In the data rows, zero lies at 7.5, halfway between 7 and 8.
Some points, one per row:
Array([ 7,  8, 10,  9,  8,  8,  6,  7,  8,  9,  8,  8,  8,  8,  7,  8,  9,  7,
        5,  7,  8,  5,  9,  8,  8,  9,  5])
Array([ 7,  8, 10,  9,  8,  8,  5,  7,  7,  9,  7,  8,  8,  8,  7,  9,  8,  8,
        5,  7,  9,  4,  8,  7,  8, 10,  6])
Array([ 9,  7,  8,  8,  9,  9,  8,  7,  9,  7,  5,  5,  6,  7,  9,  7, 10,  6,
        7,  9,  8,  2,  6,  8,  8,  8,  5])
Array([ 8,  9, 10,  9,  8,  8,  6,  6,  7,  9,  7,  8,  8,  8,  7,  8,  7,  8,
        6,  7,  8,  7,  9,  8,  8,  9,  7])
Array([8, 8, 9, 8, 9, 9, 7, 7, 8, 8, 6, 7, 7, 7, 8, 8, 9, 7, 6, 7, 8, 5, 7, 8,
       8, 8, 6])
Array([ 9,  5,  6,  7,  8,  7, 11,  8,  9,  6,  7,  6,  6,  7,  8,  8,  8,  5,
       10,  9,  6,  6,  6,  8,  8,  5,  9])
Array([ 9,  8,  9,  8,  8,  8,  8,  7,  8,  8,  8,  6,  7,  8,  7,  7, 11,  7,
        6,  7,  8,  7,  7,  7,  7,  7,  3])
Array([ 7,  9,  9,  9,  8,  9,  6,  7,  7,  9,  7,  8,  8,  8,  7,  9,  7,  8,
        5,  7,  9,  7,  9,  8,  8, 10,  7])
Array([ 9,  5,  5,  6,  8,  6, 11,  9,  8,  6,  9,  6,  6,  8,  8,  8,  8,  5,
       11,  8,  5,  9,  7,  8,  7,  4,  9])
Array([ 7,  9, 10,  9,  8,  8,  7,  7,  7,  8,  6,  7,  7,  8,  7,  9,  8,  8,
        5,  7,  9,  7,  8,  8,  8,  9,  6])
Array([ 9,  5,  3,  6,  8,  5, 11, 10,  8,  5,  9,  5,  5,  7,  8,  8,  9,  5,
       12,  9,  5,  9,  5,  7,  8,  3,  9])
Array([10,  6,  5,  6,  9,  6, 12,  9,  9,  6,  7,  4,  5,  5,  9,  5, 12,  5,
       12,  8,  7,  6,  4,  7,  6,  3,  4])
Array([ 7,  8, 10,  8,  8,  8,  6,  7,  7,  8,  7,  8,  7,  8,  6,  9,  8,  7,
        4,  7,  8,  6,  9,  8,  8, 10,  6])
Array([ 6,  9,  8,  8,  7,  8,  6,  7,  7,  9,  8,  9,  9,  8,  7,  8,  6,  8,
        5,  8,  9,  9,  9,  8,  8, 10,  7])
Array([ 7,  9, 10,  8,  7,  8,  5,  7,  7,  9,  7,  8,  8,  9,  7,  9,  7,  8,
        5,  7,  8,  6,  9,  8,  8, 10,  6])
Array([ 6,  9,  9,  8,  7,  8,  5,  6,  7,  9,  7,  9, 10,  8,  6,  8,  5,  9,
        5,  8,  9,  7,  8,  8,  8, 10,  8])
Array([8, 8, 9, 9, 8, 7, 6, 7, 7, 9, 8, 7, 8, 9, 6, 9, 9, 8, 6, 8, 8, 4, 8, 8,
       8, 9, 5])
Array([ 7,  9, 10,  9,  9,  8,  6,  7,  8,  8,  7,  8,  8,  9,  7,  9,  8,  8,
        5,  7,  8,  4,  9,  8,  8,  9,  7])
Array([7, 9, 9, 8, 8, 8, 7, 7, 7, 9, 8, 8, 9, 8, 7, 8, 8, 8, 5, 7, 8, 4, 9, 8,
       8, 8, 7])
Array([ 9,  8,  8,  8,  9,  9,  8,  6,  9,  7,  6,  6,  7,  6,  8,  6, 11,  6,
        7,  8,  8,  6,  6,  8,  7,  7,  5])
Array([9, 7, 7, 7, 9, 8, 9, 7, 9, 7, 5, 6, 6, 6, 9, 7, 9, 5, 8, 8, 8, 4, 5, 8,
       7, 7, 5])
Array([ 9,  8,  9,  8,  8,  9,  8,  7,  8,  8,  7,  6,  7,  7,  8,  6, 10,  6,
        7,  7,  7,  7,  7,  8,  7,  7,  4])
Array([ 8,  9, 10,  8,  8,  7,  6,  7,  7,  9,  7,  7,  7,  8,  7,  8,  9,  7,
        6,  7,  8,  8,  8,  8,  8,  8,  6])
Array([8, 6, 7, 7, 9, 8, 9, 8, 8, 7, 7, 6, 6, 7, 8, 8, 9, 6, 9, 8, 7, 5, 6, 8,
       9, 6, 8])
Array([7, 8, 9, 8, 8, 8, 6, 7, 8, 8, 7, 8, 8, 8, 8, 8, 8, 8, 6, 8, 9, 7, 8, 8,
       8, 9, 7])
Array([10,  7,  8,  7,  8,  8,  9,  8,  9,  6,  7,  5,  6,  6,  9,  6, 11,  6,
        9,  8,  8,  4,  5,  7,  7,  6,  4])
Array([ 4,  8,  7,  8,  4,  7,  4,  8,  6,  9, 10, 11, 11,  9,  7,  8,  1, 11,
        6,  7,  8, 13, 10,  7,  8, 10, 13])
Array([ 5,  9,  8,  8,  6,  8,  5,  7,  6,  8,  9,  9,  9,  9,  6,  9,  4, 10,
        5,  7,  8, 12,  9,  7,  7,  9, 11])
Array([8, 9, 9, 8, 8, 8, 7, 7, 8, 8, 7, 7, 7, 8, 7, 7, 8, 8, 6, 7, 8, 6, 8, 8,
       7, 8, 6])
Array([ 8,  8,  9,  8,  9,  8,  8,  7,  8,  8,  7,  6,  7,  8,  8,  8, 10,  6,
        6,  8,  8,  5,  7,  8,  8,  8,  6])
Array([ 7,  8, 10,  9,  8,  9,  7,  7,  7,  8,  6,  8,  8,  9,  7,  8,  8,  8,
        5,  7,  8,  7,  8,  8,  8,  9,  7])
Array([ 4,  9,  8,  8,  5,  6,  4,  8,  6,  9, 11, 12, 11,  9,  5,  9,  2, 12,
        6,  6,  8, 11, 11,  7,  8, 10, 12])
Array([ 9,  4,  4,  6,  8,  6, 12,  9,  9,  5,  8,  6,  6,  7,  9,  7,  9,  6,
       12,  9,  4, 11,  6,  8,  8,  4, 10])
Array([6, 8, 9, 8, 7, 7, 6, 7, 7, 9, 8, 8, 8, 9, 6, 9, 7, 9, 5, 8, 8, 6, 9, 7,
       8, 9, 8])
Array([6, 9, 9, 9, 7, 7, 5, 7, 6, 9, 8, 9, 9, 9, 6, 8, 5, 9, 5, 7, 8, 9, 9, 8,
       7, 9, 8])
Array([8, 8, 9, 8, 8, 8, 7, 7, 7, 8, 7, 7, 7, 8, 7, 7, 9, 7, 6, 7, 8, 4, 7, 7,
       8, 9, 5])
Array([ 8,  8, 10,  8,  8,  7,  8,  7,  8,  7,  7,  7,  7,  8,  7,  8, 10,  7,
        7,  8,  7,  5,  8,  8,  8,  8,  5])
Array([ 3,  7,  4,  8,  3,  7,  5,  8,  5,  8, 12, 13, 12,  8,  7,  8,  0, 12,
        8,  7,  7, 15, 10,  7,  7,  9, 15])
Array([ 6,  9,  9,  8,  6,  7,  5,  7,  6,  9,  9, 10, 10,  9,  5,  8,  3, 10,
        6,  7,  9,  9, 10,  7,  7, 10,  9])
Array([ 9,  8,  9,  8,  9,  8,  8,  6,  8,  8,  6,  7,  7,  7,  8,  7, 10,  6,
        7,  8,  8,  5,  7,  8,  7,  8,  4])
Array([8, 8, 9, 8, 8, 8, 6, 6, 8, 8, 7, 7, 7, 9, 6, 8, 9, 7, 5, 7, 8, 4, 8, 8,
       8, 9, 6])
Array([10,  7,  7,  7,  8,  8, 10,  7,  9,  6,  7,  5,  6,  6,  9,  4, 12,  6,
        9,  8,  7,  6,  4,  7,  6,  6,  3])
Array([ 5,  9,  8,  9,  6,  9,  6,  7,  6,  9,  9,  9, 10,  8,  6,  9,  5,  9,
        5,  7,  9,  9,  9,  7,  7,  9, 10])
Array([11,  5,  4,  5,  8,  5, 14,  9, 10,  4,  9,  3,  4,  4,  9,  2, 13,  4,
       14,  8,  5,  8,  3,  5,  4,  1,  3])
Array([ 9,  4,  5,  5,  8,  5, 11,  9,  8,  5,  8,  6,  6,  7,  8,  7,  8,  5,
       12,  9,  5, 12,  6,  7,  8,  4,  9])
Array([ 9,  8,  7,  6,  9,  8,  9,  8,  9,  7,  6,  5,  5,  6,  9,  6, 11,  5,
        8,  8,  8,  6,  5,  7,  7,  6,  4])
Array([ 9,  6,  7,  7,  9,  7,  9,  8,  8,  7,  7,  6,  7,  7,  9,  7, 10,  5,
        8,  9,  7,  6,  7,  8,  8,  6,  7])
Array([7, 9, 9, 8, 8, 8, 6, 7, 7, 8, 7, 8, 8, 9, 7, 9, 7, 8, 5, 8, 8, 7, 8, 8,
       8, 9, 7])
Array([7, 9, 9, 9, 8, 8, 6, 7, 7, 8, 7, 7, 8, 9, 7, 9, 9, 7, 5, 7, 8, 4, 8, 8,
       8, 9, 7])
Array([ 9,  7,  8,  8,  8,  8,  9,  7,  8,  7,  7,  6,  6,  7,  8,  7, 11,  6,
        8,  7,  8,  5,  6,  7,  7,  6,  3])
Array([ 3,  6,  2,  6,  2,  5,  5, 10,  4,  7, 13, 14, 12,  8,  7,  8,  0, 14,
       11,  6,  6, 15, 10,  6,  7,  8, 15])
Array([ 4,  8,  6,  8,  5,  8,  5,  8,  5,  8,  9, 11, 10,  9,  7, 10,  0, 11,
        6,  7,  8, 10,  9,  7,  8, 10, 14])
Array([ 9,  8,  8,  6,  8,  8,  9,  7,  9,  6,  6,  5,  6,  6,  9,  5, 11,  6,
        9,  7,  8,  4,  6,  7,  7,  6,  5])
Array([10,  6,  6,  6,  8,  8, 11,  7, 10,  6,  7,  5,  5,  5,  9,  3, 12,  5,
       11,  8,  7,  6,  4,  7,  6,  4,  4])
Array([10,  7,  7,  7,  9,  8, 10,  8,  9,  6,  5,  5,  5,  5,  9,  6, 11,  5,
        9,  9,  8,  6,  4,  7,  7,  6,  4])
Array([ 5,  9,  9,  8,  7,  8,  5,  7,  6,  8,  9, 10,  9,  9,  6,  8,  5,  9,
        5,  7,  8,  8,  9,  8,  8, 10,  9])
Array([ 7,  8, 10,  8,  8,  7,  7,  7,  8,  9,  6,  7,  8,  8,  7,  8,  8,  8,
        6,  8,  8,  6,  8,  8,  8,  9,  6])
Array([10,  6,  6,  6,  8,  7, 11,  8, 10,  6,  7,  4,  6,  5,  9,  4, 13,  5,
       10,  8,  7,  5,  4,  7,  7,  5,  4])
Array([ 9,  7,  7,  7,  9,  8,  9,  8,  9,  7,  6,  5,  5,  6,  9,  6, 11,  6,
        8,  8,  8,  4,  6,  8,  7,  6,  4])
Array([7, 8, 9, 8, 9, 9, 7, 7, 8, 8, 7, 7, 7, 8, 7, 8, 9, 6, 5, 8, 9, 3, 7, 8,
       8, 9, 6])
Array([ 3,  5,  1,  6,  1,  5,  4, 10,  4,  7, 11, 15, 12,  8,  7,  8,  0, 14,
       11,  8,  6, 15, 10,  6,  7,  8, 15])
Array([10,  5,  5,  6,  9,  8, 12,  7, 10,  5,  7,  4,  5,  4, 10,  4, 12,  5,
       11,  8,  7,  4,  3,  7,  6,  3,  4])
Array([ 8,  9, 11,  8,  8,  7,  7,  7,  8,  8,  7,  8,  8,  8,  7,  8,  9,  8,
        6,  7,  8,  8,  8,  8,  8,  9,  4])
Array([ 7,  9, 10,  9,  8,  9,  6,  7,  7,  8,  7,  8,  8,  8,  7,  8,  8,  8,
        5,  7,  9,  8,  8,  8,  8, 10,  6])
Array([ 7,  9,  9,  8,  8,  8,  5,  7,  7,  8,  7,  8,  8,  9,  7, 10,  7,  9,
        5,  7,  8,  4,  9,  8,  9,  9,  8])
Array([8, 8, 9, 8, 9, 7, 7, 7, 8, 9, 6, 7, 7, 9, 6, 9, 9, 7, 6, 8, 8, 5, 8, 8,
       8, 9, 6])
Array([ 8,  9, 10,  8,  8,  7,  7,  7,  7,  9,  7,  7,  7,  9,  6,  8,  9,  7,
        5,  7,  8,  7,  9,  8,  8,  8,  5])
Array([ 9,  5,  5,  7,  8,  7, 10,  9,  8,  6,  7,  6,  5,  7,  9,  8,  8,  6,
       10,  9,  6,  9,  7,  8,  8,  4,  8])
Array([7, 8, 8, 8, 8, 8, 6, 7, 8, 8, 7, 7, 8, 8, 7, 8, 8, 8, 5, 8, 8, 7, 8, 8,
       8, 9, 7])
Array([ 8,  8,  9,  8,  8,  8,  8,  7,  8,  8,  8,  7,  7,  7,  8,  7, 11,  7,
        7,  7,  8,  4,  7,  8,  7,  7,  3])
Array([9, 8, 9, 8, 8, 9, 8, 7, 7, 7, 5, 7, 7, 7, 8, 8, 8, 6, 7, 7, 8, 7, 7, 8,
       7, 8, 6])
Array([ 9,  8,  8,  8,  9,  8,  8,  7,  8,  8,  6,  6,  6,  7,  8,  7, 11,  6,
        7,  7,  8,  3,  6,  8,  7,  7,  5])
Array([10,  8,  8,  6,  8,  7,  9,  7,  9,  7,  8,  6,  5,  7,  8,  5, 12,  6,
        9,  7,  7,  7,  6,  8,  6,  5,  3])
Array([ 4,  8,  5,  7,  4,  7,  4,  8,  5,  8, 10, 13, 11,  9,  7,  9,  0, 12,
        7,  7,  7, 15, 10,  8,  7,  9, 15])
Array([ 8,  5,  5,  6,  8,  6, 10,  9,  9,  6,  8,  6,  6,  7,  8,  8,  8,  5,
       11,  8,  5, 10,  7,  8,  8,  4,  9])
Array([ 9,  6,  5,  7,  8,  6, 11,  8,  8,  6,  8,  6,  6,  7,  8,  8,  9,  6,
       10,  9,  6,  5,  6,  8,  8,  5,  8])
Array([ 9,  4,  5,  6,  8,  4, 11,  9, 10,  6,  9,  6,  6,  7,  8,  6,  9,  5,
       12, 10,  5, 13,  7,  8,  7,  4,  8])
Array([ 7,  9, 10,  8,  8,  8,  5,  7,  7,  9,  8,  8,  8,  8,  6,  9,  8,  8,
        6,  7,  9,  6,  9,  8,  8, 10,  7])
Array([ 9,  7,  7,  7,  8,  9,  9,  7,  9,  7,  6,  5,  6,  5,  9,  6, 11,  5,
        9,  8,  7,  2,  5,  7,  7,  6,  5])
Array([9, 8, 9, 8, 9, 9, 8, 7, 8, 8, 6, 6, 7, 7, 8, 7, 9, 7, 6, 8, 8, 7, 7, 8,
       8, 8, 4])
Array([ 7,  9, 10,  8,  9,  7,  7,  7,  8,  8,  7,  7,  7,  9,  7,  9,  9,  8,
        6,  7,  8,  3,  8,  8,  8,  8,  5])
Here are 12 more points, each followed by its number:
Array([ 7,  9, 10,  8,  8,  8,  5,  7,  7,  8,  6,  8,  8,  8,  7,  9,  8,  7,
        5,  7,  9,  5,  9,  8,  8, 10,  6]) 0
Array([ 7,  9, 10,  8,  8,  7,  6,  7,  7,  9,  9,  8,  8,  9,  5,  8,  8,  8,
        5,  6,  8,  6, 10,  7,  8,  9,  6]) 1
Array([ 9,  6,  7,  7,  8,  8, 10,  8,  8,  6,  8,  6,  6,  7,  8,  8,  8,  5,
        9,  8,  6,  8,  7,  8,  8,  6,  8]) 2
Array([10,  7,  8,  7,  8,  8,  9,  8,  9,  6,  5,  5,  5,  6,  9,  6, 11,  6,
        9,  8,  8,  3,  5,  7,  7,  7,  5]) 3
Array([ 7,  9, 10,  8,  8,  8,  7,  7,  7,  8,  7,  8,  8,  9,  7,  9,  8,  8,
        4,  7,  8,  4,  9,  7,  8,  9,  6]) 4
Array([ 9,  8,  9,  8,  8,  7,  8,  7,  8,  8,  8,  6,  7,  8,  7,  6, 11,  7,
        7,  7,  8,  7,  7,  8,  7,  7,  3]) 5
Array([ 8,  8,  9,  8,  8,  8,  7,  7,  7,  8,  7,  7,  7,  8,  7,  9, 10,  7,
        6,  6,  8,  4,  8,  7,  8,  8,  5]) 6
Array([ 9,  7,  8,  7,  8,  8,  9,  7,  8,  8,  7,  5,  6,  7,  8,  6, 11,  6,
        8,  7,  8,  6,  6,  8,  6,  6,  3]) 7
Array([ 9,  8,  8,  7,  9,  8,  8,  8,  8,  7,  7,  6,  6,  7,  8,  7, 11,  7,
        7,  8,  8,  3,  7,  8,  8,  6,  5]) 8
Array([6, 9, 9, 8, 8, 8, 5, 7, 8, 8, 7, 9, 9, 8, 7, 8, 6, 8, 5, 8, 8, 7, 9, 8,
       9, 9, 8]) 9
Array([7, 8, 9, 8, 8, 8, 7, 7, 8, 8, 7, 7, 8, 8, 7, 8, 8, 8, 6, 8, 8, 8, 8, 8,
       8, 9, 7]) 10
Array([ 9,  5,  4,  6,  8,  6, 11,  9,  9,  5,  7,  6,  6,  7,  9,  8,  8,  5,
       11, 10,  5,  9,  5,  8,  9,  5, 10]) 11
Which of these numbered points is nearest to each point below, ignoring the direction in which the first points spread most? Its number follows each.
Array([7, 9, 9, 9, 7, 8, 6, 7, 7, 8, 7, 8, 7, 8, 8, 9, 7, 8, 6, 6, 9, 5, 9, 7,
       8, 9, 7]) > 6
Array([ 7,  9, 10,  9,  8,  8,  6,  7,  7,  9,  8,  8,  8,  9,  6,  9,  8,  9,
        5,  6,  8,  6, 10,  7,  8,  9,  6]) > 1
Array([6, 9, 9, 8, 9, 8, 6, 7, 8, 8, 7, 8, 8, 8, 7, 8, 8, 8, 6, 8, 8, 5, 9, 8,
       8, 9, 7]) > 9
Array([ 9,  6,  6,  7,  8,  7, 10,  8,  8,  7,  7,  6,  6,  8,  8,  8,  9,  6,
        9,  9,  6,  7,  7,  8,  8,  6,  8]) > 2
Array([10,  7,  7,  6,  9,  8, 10,  8,  9,  6,  6,  5,  5,  6,  9,  6, 12,  5,
        9,  8,  7,  3,  4,  7,  6,  5,  4]) > 3
Array([10,  6,  7,  6,  9,  7, 11,  8, 10,  6,  5,  5,  5,  5,  9,  6, 12,  5,
        9,  9,  7,  4,  4,  7,  7,  5,  4]) > 3
Array([ 9,  4,  4,  5,  8,  5, 11, 10,  9,  5,  7,  6,  5,  6, 10,  8,  7,  6,
       12,  9,  5, 10,  6,  8,  8,  4, 11]) > 11
Array([ 9,  8,  9,  8,  8,  9,  9,  7,  8,  7,  6,  6,  6,  7,  9,  7, 10,  6,
        7,  8,  8,  4,  6,  8,  8,  7,  4]) > 9
Array([ 7,  9, 10,  8,  8,  7,  6,  6,  7,  9,  8,  8,  8,  9,  6,  7,  8,  8,
        6,  7,  8,  9,  9,  8,  7,  8,  5]) > 5
Array([ 7,  9, 10,  8,  9,  7,  6,  7,  7,  8,  8,  8,  8,  9,  6,  9,  9,  8,
        5,  7,  9,  3, 10,  8,  8,  9,  6]) > 4
Array([13,  4,  0,  3,  8,  5, 15,  9, 12,  3,  7,  2,  3,  1, 12,  0, 13,  3,
       15,  9,  5, 13,  0,  6,  5,  0,  4]) > 11
Array([ 8,  7,  9,  8,  9,  7,  8,  7,  8,  8,  7,  6,  7,  8,  7,  8, 10,  6,
        7,  9,  8,  7,  7,  8,  8,  7,  5]) > 10
Array([10,  7,  7,  6,  8,  7, 10,  8,  9,  7,  6,  5,  6,  5,  9,  5, 12,  6,
        9,  8,  8,  6,  5,  8,  6,  5,  3]) > 7
Array([ 8,  8, 10,  8,  8,  8,  6,  7,  7,  8,  6,  7,  7,  8,  7,  9,  8,  7,
        6,  7,  8,  6,  9,  9,  8,  9,  6]) > 0
Array([8, 9, 9, 9, 9, 8, 6, 7, 8, 8, 6, 7, 8, 7, 7, 8, 8, 7, 6, 7, 9, 4, 8, 8,
       8, 9, 5]) > 0
Array([ 8,  5,  4,  5,  7,  4, 11, 10,  9,  6,  8,  6,  6,  7,  9,  8,  8,  5,
       12, 10,  5, 10,  7,  8,  8,  3,  9]) > 11
Array([ 7,  8, 10,  8,  9,  8,  6,  7,  8,  9,  8,  8,  8,  9,  6,  8,  9,  8,
        5,  7,  8,  7,  9,  8,  8,  9,  5]) > 1
Array([ 9,  7,  7,  7,  9,  8,  9,  7,  9,  7,  5,  6,  6,  7,  9,  7, 10,  6,
        9,  8,  8,  3,  6,  8,  7,  7,  5]) > 3
Array([ 9,  8,  8,  8,  9,  9,  8,  7,  8,  7,  5,  6,  7,  6,  9,  7, 10,  6,
        7,  8,  8,  4,  6,  8,  8,  8,  5]) > 9
Array([ 7,  9, 10,  9,  7,  8,  6,  7,  6,  9,  7,  8,  9,  9,  6,  8,  7,  9,
        5,  6,  8,  9,  9,  8,  8,  9,  6]) > 5
Array([ 9,  4,  3,  6,  8,  6, 11,  9,  9,  5,  8,  6,  6,  7,  9,  8,  8,  5,
       11, 10,  6, 10,  6,  7,  8,  3,  9]) > 11
Array([8, 8, 9, 8, 9, 7, 6, 7, 8, 9, 6, 7, 7, 8, 7, 8, 9, 7, 6, 8, 8, 5, 8, 9,
       8, 8, 6]) > 9
Array([7, 9, 9, 8, 8, 8, 6, 7, 7, 9, 8, 8, 8, 9, 7, 9, 8, 8, 5, 7, 8, 4, 9, 8,
       8, 9, 7]) > 4
Array([8, 7, 8, 7, 9, 7, 9, 7, 8, 8, 7, 6, 6, 7, 7, 8, 9, 6, 7, 9, 7, 8, 7, 9,
       8, 7, 6]) > 10
Array([ 8,  8,  9,  9,  9,  9,  8,  6,  8,  8,  6,  7,  7,  7,  8,  8, 10,  6,
        6,  8,  8,  5,  7,  7,  8,  8,  6]) > 9
Array([ 9,  7,  7,  6,  8,  7, 10,  8,  9,  7,  7,  5,  5,  6,  8,  5, 12,  5,
       10,  8,  7,  5,  5,  7,  6,  5,  3]) > 7
Array([9, 7, 9, 8, 9, 7, 8, 7, 8, 8, 6, 6, 6, 8, 7, 8, 9, 6, 7, 8, 7, 7, 7, 8,
       9, 8, 6]) > 10
Array([7, 8, 9, 9, 8, 8, 6, 7, 7, 9, 6, 8, 7, 8, 7, 8, 8, 7, 5, 7, 9, 6, 9, 8,
       8, 9, 7]) > 0
Now 12 new points, numbered from 0 again:
Array([ 8,  9, 10,  9,  8,  9,  7,  6,  8,  8,  7,  7,  8,  8,  6,  9,  8,  8,
        5,  7,  9,  5,  8,  7,  9, 10,  6]) 0
Array([12,  4,  3,  4,  7,  6, 15, 10, 11,  3,  8,  3,  4,  3, 10,  2, 12,  5,
       15,  8,  5,  8,  2,  5,  5,  0,  5]) 1
Array([8, 8, 9, 8, 9, 9, 8, 7, 8, 7, 5, 6, 7, 8, 8, 9, 9, 6, 6, 9, 8, 2, 6, 8,
       8, 9, 7]) 2
Array([10,  8,  8,  7,  9,  8, 10,  7,  8,  7,  7,  6,  6,  7,  7,  6, 11,  6,
        8,  7,  7,  6,  5,  7,  7,  6,  3]) 3
Array([10,  7,  7,  6,  8,  7, 11,  8,  9,  6,  6,  4,  5,  5,  9,  5, 12,  5,
        9,  8,  8,  7,  4,  7,  6,  5,  2]) 4
Array([ 7,  9,  9,  8,  9,  9,  6,  7,  7,  8,  6,  8,  8,  8,  8,  9,  7,  8,
        5,  7,  9,  5,  9,  8,  9, 10,  6]) 5
Array([ 9,  8,  8,  8,  8,  8,  9,  7,  8,  7,  8,  5,  6,  7,  7,  6, 12,  6,
        8,  7,  7,  5,  7,  7,  7,  7,  4]) 6
Array([ 8,  7,  9,  8,  9,  7,  8,  7,  8,  8,  7,  7,  7,  8,  7,  8, 10,  6,
        7,  8,  7,  6,  7,  9,  8,  7,  5]) 7
Array([7, 9, 9, 8, 8, 9, 6, 7, 7, 9, 6, 8, 7, 8, 7, 9, 8, 7, 5, 7, 8, 3, 8, 8,
       8, 9, 8]) 8
Array([8, 8, 9, 8, 8, 8, 6, 7, 7, 8, 6, 7, 6, 9, 8, 9, 9, 6, 6, 7, 8, 3, 7, 8,
       8, 9, 6]) 9
Array([ 8,  9, 10,  9,  8,  9,  6,  7,  7,  8,  7,  7,  8,  8,  8,  8,  8,  8,
        6,  7,  9,  3,  8,  7,  9,  9,  6]) 10
Array([ 8,  8, 11,  9,  8,  8,  7,  7,  8,  8,  7,  7,  8,  8,  7,  7,  9,  7,
        6,  7,  8,  8,  8,  8,  8,  9,  5]) 11
The same question for these:
Array([11,  5,  5,  5,  8,  7, 12,  8, 10,  5,  5,  4,  4,  4, 10,  4, 12,  3,
       11,  8,  6,  8,  3,  7,  6,  4,  4]) > 4
Array([8, 9, 9, 9, 8, 9, 6, 7, 7, 8, 7, 7, 8, 8, 8, 9, 8, 8, 5, 7, 8, 3, 7, 7,
       8, 9, 6]) > 10
Array([ 7,  8, 10,  8,  8,  7,  6,  7,  7,  8,  6,  8,  7,  9,  6, 10,  8,  8,
        6,  7,  8,  3,  9,  8,  8,  9,  6]) > 9
Array([7, 9, 9, 8, 8, 8, 7, 7, 7, 8, 8, 7, 8, 9, 6, 8, 8, 8, 6, 7, 8, 5, 8, 7,
       7, 8, 6]) > 6
Array([ 2,  5,  0,  5,  0,  3,  5, 11,  3,  6, 15, 15, 13,  6,  7,  6,  0, 15,
       15,  5,  3, 15, 11,  5,  5,  5, 15]) > 1
Array([ 9,  7,  8,  7,  8,  9,  9,  7,  8,  6,  7,  6,  6,  6,  9,  7, 11,  6,
        8,  7,  8,  3,  5,  6,  7,  6,  5]) > 6
Array([ 7,  8,  9,  9,  8,  9,  6,  7,  8,  7,  6,  7,  8,  8,  8,  9,  8,  7,
        6,  8,  9,  4,  8,  7,  9, 10,  8]) > 2
Array([ 8,  7,  8,  8,  9,  8,  8,  7,  8,  8,  7,  6,  7,  8,  8,  8, 10,  5,
        7,  9,  7,  7,  7,  8,  7,  7,  5]) > 7
Array([10,  6,  6,  6,  8,  8, 12,  8,  9,  4,  6,  4,  5,  4,  9,  3, 11,  5,
       11,  8,  7,  9,  3,  6,  6,  4,  4]) > 4
Array([ 9,  8,  9,  8,  9,  9,  7,  7,  8,  7,  7,  7,  7,  7,  8,  8, 10,  7,
        7,  7,  8,  0,  7,  7,  8,  8,  6]) > 10
Array([ 9,  8,  9,  8,  9,  8,  8,  8,  8,  8,  7,  6,  7,  7,  7,  7, 11,  6,
        7,  7,  8,  2,  6,  7,  8,  7,  4]) > 10
Array([8, 9, 9, 8, 9, 8, 7, 7, 8, 9, 6, 7, 7, 8, 7, 8, 9, 6, 6, 7, 8, 4, 8, 8,
       8, 8, 6]) > 8
Array([ 7,  8,  9,  8,  8,  9,  6,  7,  7,  8,  5,  7,  7,  9,  8, 10,  7,  7,
        5,  7,  8,  4,  7,  8,  9, 10,  8]) > 2
Array([ 1,  4,  0,  5,  0,  4,  6, 11,  3,  6, 15, 15, 14,  6,  7,  6,  0, 15,
       15,  6,  3, 15, 11,  4,  5,  5, 15]) > 1
Array([ 4,  8,  6,  8,  4,  7,  5,  8,  6,  9, 10, 12, 12,  8,  7,  8,  0, 12,
        7,  7,  8, 15, 10,  8,  7, 10, 14]) > 4
Array([ 7,  8,  8,  8,  8,  9,  7,  7,  7,  8,  5,  7,  8,  7,  9,  9,  8,  7,
        5,  8,  9,  3,  7,  8,  9, 10,  8]) > 2
Array([ 7,  9, 10,  9,  8,  8,  6,  7,  7,  8,  7,  8,  8,  8,  7,  8,  9,  8,
        5,  7,  8,  3,  9,  8,  9,  9,  7]) > 10
Array([ 9,  7,  9,  8,  9,  7,  8,  8,  8,  8,  7,  7,  7,  7,  7,  8, 10,  5,
        7,  9,  8,  7,  7,  9,  8,  7,  5]) > 7
Array([ 9,  7,  8,  8,  9,  8,  8,  8,  8,  7,  6,  6,  6,  7,  9,  7, 11,  6,
        8,  8,  8,  2,  6,  7,  8,  7,  5]) > 9
Array([8, 9, 9, 8, 9, 8, 7, 7, 7, 8, 5, 7, 7, 8, 8, 9, 8, 7, 5, 8, 8, 7, 7, 8,
       9, 9, 6]) > 5
Array([8, 8, 9, 8, 8, 8, 8, 8, 7, 8, 6, 6, 7, 8, 7, 9, 9, 7, 6, 8, 8, 6, 7, 9,
       8, 7, 5]) > 7
Array([7, 8, 9, 8, 9, 9, 7, 6, 8, 7, 6, 7, 7, 8, 8, 9, 9, 7, 6, 7, 8, 1, 7, 8,
       8, 8, 7]) > 8
Array([10,  7,  7,  7,  9,  7, 11,  7,  8,  6,  7,  5,  6,  6,  8,  5, 13,  6,
        9,  7,  7,  3,  4,  7,  6,  4,  2]) > 3
Array([ 7,  9, 10,  9,  8,  9,  6,  6,  7,  8,  7,  8,  8,  8,  7,  8,  8,  7,
        5,  7,  9,  6,  8,  7,  9, 10,  7]) > 0
Array([8, 7, 8, 7, 9, 7, 9, 9, 8, 7, 7, 6, 6, 8, 8, 8, 9, 6, 8, 8, 7, 5, 7, 8,
       9, 7, 7]) > 7
Array([ 7,  8, 10,  9,  8,  8,  6,  7,  6,  9,  8,  7,  7,  8,  6,  9,  9,  7,
        5,  7,  8,  4, 10,  7,  8,  9,  6]) > 10
Array([ 9,  9,  8,  8,  8,  8,  8,  7,  8,  8,  7,  6,  7,  7,  7,  7, 10,  7,
        7,  8,  8,  4,  7,  7,  8,  8,  5]) > 6
Array([ 7,  9,  9,  9,  9,  9,  6,  6,  7,  8,  6,  8,  9,  8,  7,  9,  7,  8,
        5,  7,  9,  4,  8,  8,  8, 10,  6]) > 5
